Each row has a name. Each piece below is followed by the name of the row it came from, unless a question asks for something else. Each question is about the rows just above it. Places in a row count from 1.

Columns, left to right: T L F Z S
[122 125 122 125 165] : tude
[123 151  73  72 137] : Vupe
[ 80  80 104  80  96] : Fon
[123 151  73 145 137] : gidi
[142 128 110  69 127] : muf
[126 158  77 148 120] : Nad
[138 120 124  73 144] : tov
[121 144  71 138 153] : Sev
[142 126] is in which column, read top down?  T
At which places does tude hold [125]?  2 4
Every place of [80] in Fon:  1 2 4
Which column holds this, read top down? [125  72]  Z

Columns, left to right: X P W J B A
[126 124 121 124 127 141] = ralok
[133 125 128 123 148 117] = Vir
[127 129 131 129 127 125] = vavum
[ 98 123 194 138 123 143] = misu
[126 145 145 127 132 135] = Nof
[145 128 128 130 128 128] = Vov
[127 126 128 125 130 132] = boz
[123 138 122 133 128 133] = Sut
[134 141 105 105 154  95] = Fem
[111 120 163 122 125 139] = zeg
Row and place of [194] in the named rows:  misu, 3
Every place of [127] in vavum:  1 5
At which places does Vov hold [128]?  2 3 5 6
At which places does Vir hold [117]?  6
Places of [123] in row Sut:  1
which: [126 124 121 124 127 141]  ralok

Columns, left to right: M R C G V H N D
[122 142 116 149 155 105  98 152]  tamo
[107 110 108 156 144 115 129 154]  baken
[ 94 165  90 183  95 120 148 146]  zekub
[ 94 165  90  90 174  90 102 184]  zudo
[107 147 108 156 144 115 129 154]  nibol
[134 142 127 139 144 116 106 140]  ruzof
[122 143 116 149 155 105  98 152]  lud
[118 144 115 150 145 115 119 149]  babub
Every place of [94] in zudo:  1
Table of tags by key:
[148] -> J_499
[150] -> J_396
[140] -> J_643
[182] -> J_69
[138] -> J_257
[149] -> J_149
[183] -> J_431
[144] -> J_237
[116] -> J_138
[139] -> J_66
Join ruzof by its entry at place 4:  J_66

Columns, left to right: zit Deda bize mikom suz kotos runoz Kibem peva
[ 69  76 157 145 179 182 181 102 190] : tulu
[ 67 189 138 136 168  73 114 187 174] : Sunod
[ 66 186 102 176  82 103 102 102  66] : ziv
[183 161  93  80  77 180  86 109  81] : lam
[ 80 184 184 181  82  81  87 183  87] : rof
[145 136 176  80] is in which column, read top down?  mikom
Table of tags by key:
[185] -> J_244
[157] -> J_224
[184] -> J_108
[81] -> J_791
[101] -> J_269
[93] -> J_820
[102] -> J_420
Join rof by its entry at place 3:  J_108
Every place of [102] in ziv:  3 7 8
[73] is at row and place  Sunod, 6
[180] is at row and place  lam, 6

Columns, left to right: beve tok Pati gomi Ronut benub puv
[150 166 121  80 144  81 181] : rufif
[127 126 141  83 130 198 125] : Gofar
[108  94 126 143 103 160  77] : podo
[119 114 124 177 119  79 111] : guku
tags:
[177] -> J_741
[79] -> J_169
[83] -> J_982
Join guku by its entry at place 4:  J_741
Every place of [79] in guku:  6
The row with [127 126 141  83 130 198 125] is  Gofar
Which column holds [ 83 143 177] top down?  gomi
which: [119 114 124 177 119  79 111]  guku

Columns, left to right: Kovus Reb nifeg pobab pifa kupe
[150 176 105 161  93 151] -> guna
[158 150 100 168  87 147] -> lat
[164 139  97 170  86 146] -> lafin
[145 188 107 159  94 152] -> Vik
[171 161 102 165  90 149] -> zomiv
[143 193 108 158  96 153] -> dipo
[176 103  91 178  78 142] -> Seg
[155 161 102 165  90 149] -> Geb
[154 167 103 165  90 149] -> Debo
[181  90  89 180  76 140] -> veli
[164 139  97 170  85 146] -> Las
Which column holds this, read top down? [103 161 167  90]  Reb
tags:
[86] -> J_590
[170] -> J_790
[171] -> J_669
[87] -> J_851
[90] -> J_286
[97] -> J_302
Join lafin by its entry at place 5:  J_590

Columns, left to right: Nudu dar som bod seguz gasa
[124 142 107 167 111 133] = fosa
[124 158 157 157 136 157] = Simom
[146 156 107  98  78 132] = Fupa
[ 80 132 160 137 119 122] = nusur
[124 135 134 157 128 133] = bomov
Places of [157] in row Simom:  3 4 6
Every place of [142] in fosa:  2
Row and place of [160] in the named rows:  nusur, 3
Row and place of [158] in the named rows:  Simom, 2
Which column holds [136  78 119 128] top down?  seguz
Row and place of [119] in the named rows:  nusur, 5
Which column holds this, read top down? [157  98]  bod

Columns, left to right: sos nufin Gadu Vero zumod Bunum sof Bedi sala
[ 79 149 106  96 107  85 194 108 196] : rupo
[128 135 144 118 144 135 144 135 113] : pasu
[186 151 138 159 138  85 148 107 114] : dotus
[128 133 129 118 144 187 134 135 113] : kod
At which places does dotus hold [148]?  7
tags:
[144] -> J_354
[187] -> J_680
[135] -> J_542
Look up the entry of kod at place 6 in the table:  J_680
Places of [135] in row pasu:  2 6 8
[128 133 129 118 144 187 134 135 113] is in which row?  kod
Row and place of [148] in the named rows:  dotus, 7
Which row holds [128 135 144 118 144 135 144 135 113]?  pasu

Columns, left to right: Kig Fub fefiz puga budov dul Ferof digi rik Vikez
[112  75 171 157 168 110 150 146 135 174] = Lav
[108 111 108 149 108 108 159 111 111 111] = sukef
[ 96 121 173 142 144 160 149 145 134 143] = fotub
Which column holds this, read top down? [150 159]  Ferof
At which places does sukef hold [108]?  1 3 5 6
Places of [121] in row fotub:  2
Where in the named rows is [144]?  fotub, 5
At which places does sukef hold [111]?  2 8 9 10
tags:
[121] -> J_722
[75] -> J_346
[150] -> J_999
Join Lav by its entry at place 2:  J_346
Which column holds [111 145] top down?  digi

Columns, left to right: Mone gena mibu Vof Lirib Soku
[127  80 103 134 112 107] : faf
[127  80 143 134 112 107] : goz
[115 124 111 144 133 107] : gusak
[115 124 111 109 154 147] : Dipug
Places of [134] in row faf:  4
Places of [80] in row faf:  2
[124 124] is in which column, read top down?  gena

